Look-ups in named tables: a row name and a column name give one cell, copied from the table.

Magibu =
         Zuke  Rubugil
Taretem   195       60
Dabosa     20       54
Reb       172       46

Rubugil of Taretem is 60
Zuke of Taretem is 195
Rubugil of Dabosa is 54
Rubugil of Reb is 46
Zuke of Dabosa is 20
Zuke of Reb is 172

Dul
        Pagip    Nal    Sud    Nid   Mevi  Lonome   Gude    Mig
Giladi  92137  41585  79870  75140  65845   50799  29549  66734
Kefivi  79371  43517  51830  30119  39069   19476  75156  70784
Muv     15157  59573  60710  68940  76091   75006  58970  49754

What is the Nal of Muv in Dul? 59573
What is the Mig of Muv in Dul? 49754
What is the Lonome of Kefivi in Dul? 19476
What is the Gude of Muv in Dul? 58970
What is the Nal of Kefivi in Dul? 43517
What is the Sud of Giladi in Dul? 79870
What is the Gude of Giladi in Dul? 29549

Table Fibusot
columns: Kesug, Fofezos, Faroba, Zifom, Dep, Sipen, Rupodu, Gusufo, Guf
Gem: [32069, -62541, 34807, 11356, 61462, -44088, -52209, 6792, -51888]
Nogesed: [26313, -52436, 4766, 34367, 737, -80372, -77272, 46826, 14136]
Bubigil: [-72017, -72812, 35353, 1418, -31123, -41665, -54765, -12221, -70251]
Migem: [41887, 49249, 9658, -58382, 34852, 25580, 21385, -43264, 27914]
Nokovez: [45413, -33705, -6243, 52959, -97440, -92409, -81490, 82653, -59214]
Met: [21143, -85547, 40999, 21273, -63115, -66200, -57400, 12659, -45016]
Noligon: [-70863, -62988, 17308, 16642, -63259, -62047, -68443, 15392, -79224]
Fadu: [33892, 39823, 5761, -49581, 3815, 7338, 13023, -33408, 24144]
Ziki: [32671, 36662, 12708, -57759, 19694, 17882, 18821, -47304, 25279]
Gom: [-68292, 18191, 25898, -69676, 26382, -63102, 24269, -73031, 22645]
Garut: [32437, 15144, 37499, -63138, 34297, 24956, 32457, -64827, 50354]
Bod: [-48949, -56336, 18655, 39643, 12612, -78406, -67268, 52689, -44252]

Migem, Sipen => 25580
Migem, Gusufo => -43264
Gom, Guf => 22645
Gem, Fofezos => -62541
Gom, Sipen => -63102
Met, Zifom => 21273
Migem, Zifom => -58382
Nogesed, Gusufo => 46826
Ziki, Kesug => 32671
Gom, Kesug => -68292
Nokovez, Gusufo => 82653
Met, Guf => -45016
Gem, Faroba => 34807
Nogesed, Dep => 737
Bubigil, Dep => -31123
Bubigil, Sipen => -41665
Ziki, Dep => 19694
Gem, Zifom => 11356
Nokovez, Faroba => -6243
Met, Dep => -63115
Row with the largest Faroba: Met

